The rows below fall into families. The same turns and mirrors carry the whole set onto itself and the rows of a family onto each other. For each named row, which other rows are in its family? Write them in the order they are listed.
These 40 rows form 8 families of 5 rows each.
Z132: [-15  -7   8  10  -5  10  10 -18 -33 -40   7  13   9   8   9 -13   4  10
 -11   6 -20   4 -10   6 -34  -4 -15 -33 -27  12  11  18   0  25  16  -7]
Z357: [-45  -9   2 -11  -5  37 -16 -21  -9   3   6  -5 -24  17   6  -1  -3  -1
 -14  13  -3  16   6  -4 -14 -18  -7 -23  -3  14  25   0  19   7  11 -45]
Z215: [ 12  -7  21 -24  11  14 -25  -3   9  33   8   2 -18  10 -40  -1  -7   7
  -8  19  16  11  29  -9  21  -2 -26  45   6  17  14   5  14  11  -6   7]
Z88: [-30  -8 -13   2  -3 -18  -4  -8 -24 -26  17  -1   1  11  27  16  11  -9
 -14  -5 -23   2   9   0 -33   3   5 -38  -3  11   7  -8   2  21  13 -31]
Z170: [ 19   7   8  12  -5 -15  22  20 -42 -27   2  -2  40   1  11   0  11   0
  -6 -14  -7   3   0   5 -14  15   1 -14 -19  -2 -12  -4 -11  10  -7  15]
Z127: [ -1  -4  13  -1  -5  24 -13  -5  11  50   9  12 -11  -2 -24   9  -9   8
 -11  20  24   9  12  -3  15 -15  -3  35 -27   6  28   0  21  19 -10  12]
Z645: [ 31   4   6   8   4 -35  -8  28  -8 -42  13   3  20  12  17  13  14   3
  18  12   0 -13   2  -8   7   1  -4 -19  12   0  -6  -8  -2   7  -3  29]
Z667: [  2 -15  -1 -10  11  19 -25  -2  29  57   2  11 -22   5 -29   6   7   5
  -6  18   4  17  13   0  28 -23  -5  13  -4   2  14  -3  16  26  -1 -10]
Z8: [ -7  -9 -10  -2 -11 -15 -17 -18 -28 -31  13  -1  16   0   4  -1  -6  19
  -6   4 -18   6  -3  11 -48   2 -12 -44   4  17  -4  10   3  17  32 -12]
Z231: [ 37   8  -1  -2  -5 -31  -6  13 -29 -16   4 -10  26   0  19   1 -13  12
   1  -4  -2  -5   5  14 -26  19   8 -18  10  -2 -24 -16 -13   2  -1  17]
Z714: [-36  -9  -4 -10 -18  -2  -1  -7 -24 -51  13  14  -6  18   4 -12 -16  21
 -19  -8 -14  -3  -9   0 -12   4 -27 -34 -11  20   2  10   0  14  20 -12]
Z663: [  6  -5  -4   5 -13 -29   7  27 -24 -38  17  -6  27   9  -5  13  -3   5
 -20 -20  -8 -19   4  -1  -6   7 -19 -25  -2   1 -24  -9 -18  11  -3  12]
Z654: [-24 -14  -1 -13   5  16 -20 -33   4   6  -7  20 -33  18 -13 -26   9  12
   5  15 -21  14   0   9  -7 -23 -12 -16  -7  20  25   3  21  33  19 -27]
Z273: [-39 -13  -5 -16  13  25  -3 -42 -12   5  -5  10 -26   5 -21 -13 -22  12
   4   2  -5   6  -1  -6  -5  -6 -34   0 -11  29  34  -2   3   8  26 -18]
Z349: [-25 -26  -3 -12 -13  -8  -2 -30 -37 -39  10  20  19  -2   5   0  -7   6
  -2  -9 -11  -7   0 -13 -19  15 -22 -28 -15  24   8 -14   1  13  29 -11]
Z897: [  5  -9   1 -22  -1  19 -23  -8  16  57   1   5 -18  -7 -19  12 -34  18
 -15  25  24  13  13  -9  15  -6  -2  10  -2  -2  15   8  18   0  10  -7]
Z113: [ -2 -18   0 -14  25  34  -6 -11  17  40  10   0 -24  -3 -29   1 -20   5
  -3  14  23  16  17  -9  18   3 -18  31  -5   0  14  -4 -17  10   3   8]
Z163: [-15  -6   0  -4  -9  -4 -11 -14 -24 -40   8  20  14  11  16 -20  16  16
   5  -1 -34  13  -8   8 -14   1  -8 -48  -4  20  -6  -3   9  26  13 -18]
Z555: [ 14   7   4  14   1 -41  11  25 -19 -17  11  -7   9   4  19  18  18   3
  -1   6 -18  -5  16   1 -21   3  13 -10  12   2  -6 -36  -4   8  -9  11]
Z428: [ 32   9  19  -2   2   1   3  21   6  22  15 -12   8  -4  -8  12   7  11
  -2  34   2  14  25 -14  10  -4  12  17  20   5  -1 -38   8  -3 -28  15]
Z558: [ 17  -5  -6  -2 -12 -20  -4  23 -25 -37  15  -2  20   1  21  25   8  -4
  -8  -7   1  -3 -12   2  -3  23   1 -11   4  -6 -36 -25  -8   3  -9   6]
Z835: [ 34  22  13  -7   3  -5 -16  27 -10  34   0 -13  11  -9  -3  23 -21  22
   1  15  20   6  11  -2  15   4  -4  15  14  -3  -8 -13   8 -16 -14  25]
Z365: [ 42   4  10  -4  13   2  -4  29  24   7  11  -7  12   8 -16   4   3   4
  13  23  23  14  13 -16  40  -1   4   5  12  -7   2  -2  -5  -3 -12  24]
Z458: [ 26  14  14  10  -3  -3   5  31 -15  27   0  -8  26  -1 -10  15   5   1
  -3  -5  19   5  11   1  15   4   4  28 -16  -2   1 -15   7   1 -23  28]
Z488: [-36  -8 -17 -14   2  16 -28 -32   4  -6  12   6  -4  21 -14  -8 -11  -6
   8  -4   7   1  -2  -4  11 -15 -13 -29  -9  30  36  16  17  19  20 -31]
Z493: [ 14 -17   3   2 -16 -20  -1  20 -30 -41   6   5  17   1  17  10   3   5
   1 -11  12 -16   2  -5 -12  15 -11  -3  -7  -6 -18 -37 -12  -1   7  30]
Z341: [ 20   5   0   3 -10 -17  -2  32 -21 -21   0   7  28  10  24  -1  13   5
  -2 -13 -10  -2  -2   8  11   9   9 -29  -1  -9 -28 -30  -6  10 -15   8]
Z179: [ 21  10   6   4   6   0 -15  42   6  35  -4  -6  10   3  -8  23  14   9
   1   1   7   7   7   1  35 -12  -4   6   4  -8 -14 -28   9   3 -24  20]
Z351: [-20 -10  -4 -10 -16   1 -10 -23 -35 -53  11  10   5   7   9  -1   2   6
  -3  -2 -21   2 -19   1 -25   6 -17 -30   2  24  -7 -10  15   6  12 -26]
Z61: [ -1  -8  16 -18  -1  47  -8 -11  17  37   5  -4 -22   8 -14  -9 -10   2
 -11  33  15  21  20 -10  11 -16  11  10   6   2  18 -18  14  -2 -16 -18]
Z605: [  2  -8  -4 -14  15  20  -8 -13  23  40  12  -2 -27  -7 -41  19  -9   6
  -5  28   6  22   2 -10  20  -8 -13  31   7  13  10  -6  11   7  -6 -13]
Z510: [-26 -17 -11 -12  -8  13 -22 -30   0  10  -6   1 -33   9 -15  -7 -24  21
 -10  14   2   7  -3   5 -27 -22 -15 -21  -5  10  26  16  20   8  36 -24]
Z486: [ 26   8   0   2  10  -5  -4  35   5  15   5 -15 -13   0  -9  36   4   3
  -1   8  15   5  -3  -1  18   3  -5  31  14 -12 -20 -26  -2  -7 -21  18]
Z494: [ 18  -6  10   9   6  11 -11  33   1   7  16 -11   6  -7 -11  28   5  14
   4  12  27   6  14 -10  13   6 -21  26   5  -8 -14 -26 -13  -3 -10  42]
Z437: [ 34   0  10  -4   7 -20  -7  34  -8  13   6 -17  11   8 -30  17   3  -1
 -11  -5  12 -14  22   0  14  -1 -20  28   9  -2 -14 -16 -10   5 -16  29]
Z80: [-28 -17   9 -31  -8  24 -18 -29   2  -5   9  23 -35  20 -17 -25 -23  17
 -18  15   3  12   8  -4   6   2 -21   9  -8  25  22  18  14  18  19 -18]
Z513: [-24 -15   8  -2  -2  30  -5 -35   0   4   7  24 -28  10 -11 -12  -8  11
 -13  24  -2   5  -4   2 -18 -23 -12  -2 -32  11  35  17  15  31  15 -12]
Z963: [-21 -20  -6 -26  -3  21  -5 -48  -1  -2   2  14 -36   8 -23 -17 -12   2
  -4  15 -10  10 -12   0  -9  -8 -10  -3  -3  22  20  -2  17  12  16 -38]
Z514: [-11 -10 -14  -5  -3 -28 -19 -16 -17 -47  14  16   9  22  19   2   4 -10
   9  -6  -8 -23  -2   1  -9  -6  -8 -40  -6  17  14   3   6  25  17  -9]
Z425: [ -2   1  -5 -14  12  33 -15  -6  27  27   1  -9 -15  19 -32 -13 -12  -2
  12  10  30  19   8  -7  38 -18  -4   3   4  10  32   9  10  -2   0  -8]

Which other rows belong to the same family as Z163? Z667, Z654, Z341, Z179
Which other rows belong to the same family as Z365? Z645, Z488, Z514, Z425
Which other rows belong to the same family as Z835? Z8, Z231, Z897, Z510
Which other rows belong to the same family as Z357? Z88, Z555, Z428, Z61
Which other rows belong to the same family as Z132? Z170, Z127, Z458, Z513

The rows below fall into families. The same turns and mirrors carry the whole set onto itself and the rows of a family onto each other. For each named row, which other rows are in its family? Write them in the order they are listed.
These 32 rows form 4 families of 8 rows each.
Z824: [ 60  -1 -44   9 -36 -45 -19  -2   2  -6   2 -51  -5  25  42]
Z457: [ 40   7 -43  10 -35 -52 -20 -11  16   4   5 -56  -6  19  39]
Z951: [ 28 -43 -19  26 -38 -24   4 -18   7  34  30 -39 -28  18  36]
Z324: [ 16 -30 -16   6 -50 -22   5  -4  14  39  23 -44 -18  18  43]
Z126: [ 43  -5 -20  42 -39 -24  23  -4  30  24  21 -39  13  37  14]
Z344: [ 72 -17 -20  25  -8 -15 -23  -9  26  -5   2   7   3  42  18]
Z718: [ 36 -10 -16  29 -51 -20  28   0  24  29   5 -18  24  33  20]
Z588: [ 37  -8 -18  38 -35 -27  29  11  18  16  15 -46  13  38  24]
Z620: [ 24 -41 -27   0 -10  -8  -1   8  53  26  34 -16 -12  17   2]
Z709: [ 68 -27  -5  35 -17 -25 -24  -2  15  -3  12  -1 -13  38  37]
Z723: [ 26 -25 -22  16 -48 -26  -4 -14   9  48  21 -49 -21  24  29]
Z922: [ 82 -22 -17  25 -10 -30  -9  -6  17 -15   2   1  -2  36  22]
Z798: [ 54 -27 -16 -25 -29 -29 -17  -9  19   2  -8   0 -20   7  40]
Z820: [ 24 -28 -20  -8 -11  -6  12  34   9  -7  -1 -39 -17  25  17]
Z334: [ 71 -34  -3  19  -8 -27 -17  -1  23 -10  13   5  -8  42  19]
Z548: [ 38  11 -42  13 -35  -1 -37  -5  26  31   1 -43   5  32  27]
Z18: [ 40 -35 -47   4  -7 -26  -3  10  47  10  34 -21  -2  18  -9]
Z556: [ 56   2 -45   3 -35 -54 -19  -5  35 -10   1 -48  -7  15  31]
Z933: [ 14 -32 -24  11 -40 -16  -1  -9  29  47  34 -37 -15  14  25]
Z236: [ 45 -34 -11 -23 -28 -16 -21 -12  25  16  -9  13 -19  18  32]
Z259: [ 40   5 -33  -4 -24   6 -43   1  21  22   5 -40  -5  43  24]
Z884: [ 33   4 -44   2 -39  -3 -41 -18  34  24  -2 -33  -1  36  15]
Z99: [ 37 -10 -27  35 -49 -30  19  -7  27  28   3 -45  18  39  23]
Z487: [ 34 -37 -15  -8  -6 -28  14  37  12  -6  20 -32 -19  16  30]
Z343: [ 32 -28 -27   5  -3  -9   4  11  56  15  24 -11  -2  26  -9]
Z240: [ 39 -27 -10   6  -8 -27  28  34  12 -10  14 -32  -6  25  19]
Z368: [ 53  -4 -36 -11 -45 -46 -21 -11   7   0  -8 -44 -14  17  43]
Z142: [ 54 -16  -4 -21 -31 -21  -2 -23  35  18  -8   6  -6  14  36]
Z370: [ 32 -30 -13  -5  -5 -15   7  33   8 -17  10 -19 -17  17  13]
Z581: [ 58 -34   0 -24 -26 -14  -6  -6  32   8  -7   7 -15  12  29]
Z985: [ 39 -39 -33  -1   2 -10  -1   7  50   3  25  -6   2  11   0]
Z491: [ 53   2 -41  21 -33  -6 -42 -16  31  19  -1 -29   4  44  18]

Which other rows belong to the same family as Z723? Z457, Z334, Z548, Z99, Z370, Z581, Z985
Which other rows belong to the same family as Z259? Z951, Z718, Z709, Z820, Z18, Z556, Z142
Which other rows belong to the same family as Z824? Z324, Z126, Z922, Z236, Z884, Z487, Z343

The rows below fall into families. The same turns and mirrors carry the whole set onto itself and the rows of a family onto each other. For each named row, which other rows are in its family? Write them in the order they are listed.
These 40 rows form 5 families of 8 rows each.
Z781: [ 13  25   4 -22 -17  10 -44   1   9 -30  32 -10 -30 -10  28 -15  10  12
 -49 -35 -18 -12  10]
Z636: [  1   1  19 -12  -9  -4 -52  32 -23 -36  -1 -11  26   1  18 -10  -6  -6
 -58 -30  46 -13  -5]
Z648: [ -6   5 -18 -12  12 -14 -14  31   2  11  15   5  25  -3  12  20   5  -7
 -23  -3  35  -3  29]
Z299: [-18  21  -9 -18 -12  10 -60  10  -2 -17  -9  20  10 -13  31  14  14   0
 -26 -15 -12  33  21]
Z829: [  2   8  14 -11 -14   8 -38  12   5 -32  50   1 -23 -23  37 -12  -2   5
 -43 -24 -30   5  11]
Z991: [  0   7 -28 -18 -22  17 -37  34 -21  12  -2  31  27  12  24  -5  -8  -2
 -61 -11  -2 -26 -20]
Z508: [ 16  28  -3 -21   0   3  -2  15  26   3  34 -16  -4 -10  10 -18  12   5
 -31 -24  11 -34   9]
Z269: [  6  19   3  -3 -23   0   2   0   9   4  12  38  22 -14  14 -20 -26  -3
 -52   4 -40  -1  -4]
Z470: [ -7  26  22 -21  -7  13   7  14  29   5  38  -3   4 -18  12 -26   3   3
 -32  -7  22 -27  17]
Z814: [  8  18  17 -33 -29   1 -32  15 -10 -28  24  -6 -25 -18  27 -12   6  21
 -51 -43 -18 -17   2]
Z573: [-14   7   6  -4 -12   6 -52  -1   1 -35 -15  29  -2 -11  26   8  -2   2
 -39 -17 -15  34  12]
Z443: [  3  11   3  -7 -31  12 -11   5  -1  10  33  27  12 -16   8 -18 -41  20
 -49   4 -29 -20   4]
Z367: [  9  -3   9  -9 -38  20  -4   1   6  10  16  24  22  -5   8 -10 -33   2
 -53  15 -34  -6  -4]
Z585: [ 15 -13  36  -4 -34  15 -31  13  11 -36  22 -19  42 -19  14 -18 -32 -20
 -40  -5  12   6   8]
Z686: [-16   7  -3 -13  30  -4  -1  33  13   4   6  12  26 -13  14   8  -3  -6
 -24 -15  24   5  25]
Z881: [ -5  12 -11  -4  21   5 -21  17  20   6  -8   2  41  -8   8  -2   9 -22
 -20  -1  15  20  19]
Z733: [-11  12  -9   0   9  -5   1  24  17   1 -11  12  31 -11  -3   5   0 -12
 -17  -5  32   7  12]
Z490: [-24  11  18 -21  10   9 -48   3  -2 -26  -4  28  -4  -9  35  10   0   5
 -47 -21  -9  26  26]
Z878: [ 17  18  10 -28 -18   3   4  36  21   2  22  -6   1 -17  16 -17  15   3
 -40 -40  11 -41   3]
Z580: [ 11 -13  -3 -10   1  10 -65  30 -26 -21   2 -23  26   8  11 -10   1  -4
 -56 -21  29 -12 -10]
Z794: [ 12   3  20  -6 -29   1 -49   5   3 -31  23  -3 -27 -16  30 -12  12  15
 -59 -27 -19  -6  -4]
Z482: [-13  15  -2 -13   7   8 -56  -8 -10 -14 -12  15  16  -5  18   0   5  -1
 -36  -3 -16  38  17]
Z772: [  3  -1  26 -21 -18  -4 -43   6  -3 -22  39  -9 -21 -11  38  -4  18   6
 -56 -19 -28   2  11]
Z310: [ -7  -6   6 -20 -15  11 -51  17 -28 -34   6  -3  34   8  12  -3 -22  -7
 -50  -6  50   0   8]
Z444: [ 21  26  -6  -9 -26  18 -13  -1  14  -5  14  25  29 -13  11 -23 -44  -2
 -46  -6 -38 -15   4]
Z333: [-15  13  11 -20  -9   9 -65   4  -1 -18  -3  29  -1   1  41  14  12   1
 -54 -11   5  18  30]
Z917: [ 13   3  36   4 -28  19 -37  24  19 -32  31 -13  35 -25  22 -29 -35  -7
 -43 -20  16 -10  16]
Z670: [ -1 -19  15 -16  -6  14 -49  31 -23 -34   1  -9  28   0  13  -6 -33   8
 -56 -24  42 -14   2]
Z129: [  3   6 -15  -5  -9  -3 -24  28 -14  16  -4  44   9  10  23  -3  -4   3
 -69 -14  -7 -26 -17]
Z857: [  8   0 -20 -10  -4  18 -46  18  -8  21 -12  24  18  19  15 -14   5   3
 -69  -7  -1 -26 -19]
Z775: [ 13  12  17 -16 -34   8 -14  19   7 -43  13 -10  39 -30   7 -18 -38 -10
 -24 -28  -2   8  14]
Z779: [-14  22 -16 -17   5   3 -19  25  14   7  -5   5  33 -16  10  10  14 -11
  -9  -6  25  12  22]
Z900: [ 14   5   8  -9 -13  -5   6  26  25  11  23 -12   5 -14   0 -19  14   6
 -39 -12  26 -35  -4]
Z615: [  4   9  24 -26  -4  -3   6  22  25  19  33 -10   8 -10  15 -13  23  -3
 -43  -8  17 -25  13]
Z364: [  0   3  -4 -22 -23  19 -60  36 -26 -26   0  -9  39   3  22 -12  -8 -10
 -53 -22  36 -12 -10]
Z949: [ 23  22  18 -10 -25  14 -32   5   7 -40  19 -17  44 -20   6 -30 -45 -10
 -34 -17   1  -5  14]
Z639: [  2  -7 -30  -5 -17  19 -28  28   1   8   2  48  25  18  30   7 -18 -13
 -63  -5  -3 -12  -3]
Z218: [  8  22  10 -21 -40  16   3   3  16  -9  -1  35  24 -21  11 -19 -35   2
 -39 -15 -35  -5   7]
Z576: [  0 -14 -13  -6  -6  21 -30  30  -1  12  -8  44  16  11  21   2 -28   9
 -70 -15  -3 -26 -11]
Z926: [  7  11  36  -2 -19   0 -25  10   4 -46  15 -16  42 -24  13 -31 -24 -18
 -37 -12  14  13   9]

Which other rows belong to the same family as Z686? Z367, Z585, Z490, Z772, Z670, Z615, Z576
Which other rows belong to the same family as Z857? Z814, Z881, Z878, Z580, Z482, Z775, Z218
Which other rows belong to the same family as Z829? Z648, Z470, Z443, Z310, Z333, Z917, Z639

